-3.0 -48.7
14.2 -15.2
-12.2 40.3
-4.1 -16.2
-15.4 11.5
-34.8 -8.1
-2.1 -35.1
13.2 44.5
28.8 -22.0
-2.5 1.2
-24.6 -0.9
->
-3.0 14.2 -12.2 -4.1 -15.4 -34.8 -2.1 13.2 28.8 -2.5 -24.6
-48.7 -15.2 40.3 -16.2 11.5 -8.1 -35.1 44.5 -22.0 1.2 -0.9

-30.8 -31.5 -9.6 0.1 -54.0
20.5 -22.3 -41.7 -8.7 -11.4
9.7 41.0 4.9 22.5 -12.8
7.9 1.0 5.5 11.1 -23.6
29.2 -36.2 -15.5 -24.8 34.3
-19.6 -24.0 11.4 3.9 -10.2
36.7 26.8 35.7 5.1 -26.5
27.6 18.9 44.3 16.9 17.4
-27.6 3.2 24.0 -30.1 39.7
->
-30.8 20.5 9.7 7.9 29.2 -19.6 36.7 27.6 -27.6
-31.5 -22.3 41.0 1.0 -36.2 -24.0 26.8 18.9 3.2
-9.6 -41.7 4.9 5.5 -15.5 11.4 35.7 44.3 24.0
0.1 -8.7 22.5 11.1 -24.8 3.9 5.1 16.9 -30.1
-54.0 -11.4 -12.8 -23.6 34.3 -10.2 -26.5 17.4 39.7

-57.3 46.6 -13.0 25.7 1.6
26.9 -11.2 -7.0 26.1 9.0
7.8 -38.4 62.3 4.5 11.2
-4.7 50.5 12.0 24.7 3.9
-10.4 55.9 15.9 -37.7 -11.1
-42.9 29.9 -57.6 -60.2 -13.3
38.8 -45.8 -60.6 36.8 -60.8
->
-57.3 26.9 7.8 -4.7 -10.4 -42.9 38.8
46.6 -11.2 -38.4 50.5 55.9 29.9 -45.8
-13.0 -7.0 62.3 12.0 15.9 -57.6 -60.6
25.7 26.1 4.5 24.7 -37.7 -60.2 36.8
1.6 9.0 11.2 3.9 -11.1 -13.3 -60.8

10.2 37.0 -13.5 -4.8 38.1 -15.7 21.7 -48.6 30.3 -11.7 -3.1 27.0 -25.8
-51.3 9.8 -2.0 23.1 12.4 -28.5 -17.4 -36.7 1.6 28.6 -18.2 -40.3 23.2
-26.6 -2.6 -0.8 -8.9 -23.6 -26.2 -10.1 29.6 -27.2 6.1 -27.3 -27.9 -22.4
44.2 -18.8 -11.3 -23.9 -19.2 29.1 -19.9 32.7 -20.0 -17.0 20.6 30.0 -0.9
46.5 43.7 -21.2 -44.2 47.2 5.6 38.4 41.4 30.8 -33.9 -12.2 42.7 -12.6
->
10.2 -51.3 -26.6 44.2 46.5
37.0 9.8 -2.6 -18.8 43.7
-13.5 -2.0 -0.8 -11.3 -21.2
-4.8 23.1 -8.9 -23.9 -44.2
38.1 12.4 -23.6 -19.2 47.2
-15.7 -28.5 -26.2 29.1 5.6
21.7 -17.4 -10.1 -19.9 38.4
-48.6 -36.7 29.6 32.7 41.4
30.3 1.6 -27.2 -20.0 30.8
-11.7 28.6 6.1 -17.0 -33.9
-3.1 -18.2 -27.3 20.6 -12.2
27.0 -40.3 -27.9 30.0 42.7
-25.8 23.2 -22.4 -0.9 -12.6

6.4 -9.3 46.7
1.6 -4.4 57.0
-36.1 28.6 13.1
->
6.4 1.6 -36.1
-9.3 -4.4 28.6
46.7 57.0 13.1

4.2 23.0 1.8 4.2 38.8 -22.5 24.7 -24.7
-10.1 0.7 -15.2 -40.8 -27.6 2.5 4.8 21.8
31.8 7.3 -10.1 7.0 35.6 29.6 -3.1 1.3
-3.3 -4.1 -7.7 16.2 18.4 -45.3 17.6 -15.9
7.2 -5.3 4.2 3.4 47.2 26.7 -14.0 6.0
0.0 9.6 -8.8 -6.6 41.1 31.7 -15.1 14.2
0.8 -1.7 18.0 -2.0 26.3 45.4 -4.4 -13.5
->
4.2 -10.1 31.8 -3.3 7.2 0.0 0.8
23.0 0.7 7.3 -4.1 -5.3 9.6 -1.7
1.8 -15.2 -10.1 -7.7 4.2 -8.8 18.0
4.2 -40.8 7.0 16.2 3.4 -6.6 -2.0
38.8 -27.6 35.6 18.4 47.2 41.1 26.3
-22.5 2.5 29.6 -45.3 26.7 31.7 45.4
24.7 4.8 -3.1 17.6 -14.0 -15.1 -4.4
-24.7 21.8 1.3 -15.9 6.0 14.2 -13.5

-0.5 -17.9 1.8 0.0 29.5 0.0 -4.7 -18.1 -18.7 -13.2 11.3
1.8 -13.9 0.0 26.8 31.7 -13.0 23.5 0.0 2.8 0.0 0.0
0.0 34.0 13.5 0.0 26.7 -21.8 40.7 2.9 0.0 1.0 -15.0
4.2 21.1 -4.5 17.5 0.0 2.7 15.3 6.2 11.0 15.6 0.0
-13.5 -31.6 0.0 -50.3 -21.3 17.5 -41.4 -1.9 -13.0 0.0 -8.5
2.6 -0.1 22.7 -3.4 -30.6 0.0 -9.6 12.8 0.0 21.4 17.2
10.3 35.2 19.6 32.9 0.0 -8.4 17.4 14.8 -0.7 13.1 1.2
3.6 15.2 41.0 8.4 1.2 -7.1 19.7 10.8 0.0 14.0 15.0
->
-0.5 1.8 0.0 4.2 -13.5 2.6 10.3 3.6
-17.9 -13.9 34.0 21.1 -31.6 -0.1 35.2 15.2
1.8 0.0 13.5 -4.5 0.0 22.7 19.6 41.0
0.0 26.8 0.0 17.5 -50.3 -3.4 32.9 8.4
29.5 31.7 26.7 0.0 -21.3 -30.6 0.0 1.2
0.0 -13.0 -21.8 2.7 17.5 0.0 -8.4 -7.1
-4.7 23.5 40.7 15.3 -41.4 -9.6 17.4 19.7
-18.1 0.0 2.9 6.2 -1.9 12.8 14.8 10.8
-18.7 2.8 0.0 11.0 -13.0 0.0 -0.7 0.0
-13.2 0.0 1.0 15.6 0.0 21.4 13.1 14.0
11.3 0.0 -15.0 0.0 -8.5 17.2 1.2 15.0
---
25.5 51.1 11.0
-6.7 6.3 12.0
9.5 3.9 33.7
-3.7 5.8 1.4
->
-6.7 6.3 12.0
9.5 3.9 33.7

-0.5 -2.1 -26.9 -31.6
-2.2 0.4 -41.2 -58.7
-2.0 -9.2 -33.8 -46.9
-11.9 5.2 -16.9 -7.3
->
-2.2 0.4 -41.2
-2.0 -9.2 -33.8

38.5 -20.6 -43.6
50.5 -7.9 -46.1
58.3 -43.5 -49.8
36.3 -30.3 -49.0
51.7 -25.6 -55.1
->
50.5 -7.9 -46.1
58.3 -43.5 -49.8

-19.7 -24.5 23.2 25.8 47.1
23.7 -21.3 14.0 -30.6 -17.2
-20.7 -24.7 21.2 24.0 42.4
-19.7 -24.0 23.6 26.5 48.0
-5.6 6.0 -6.7 1.1 -11.8
->
23.7 -21.3 14.0
-20.7 -24.7 21.2

-36.5 46.3 49.1
12.0 -7.6 -21.3
-36.6 46.1 49.6
-23.7 45.6 -36.4
->
12.0 -7.6 -21.3
-36.6 46.1 49.6

35.8 -53.6 15.8
38.3 -58.2 8.2
30.5 -45.0 2.7
30.5 -62.0 40.2
->
38.3 -58.2 8.2
30.5 -45.0 2.7

-12.0 -25.9 29.2
-4.2 49.2 11.7
-29.8 -62.9 -14.7
13.9 48.7 -27.5
->
-4.2 49.2 11.7
-29.8 -62.9 -14.7
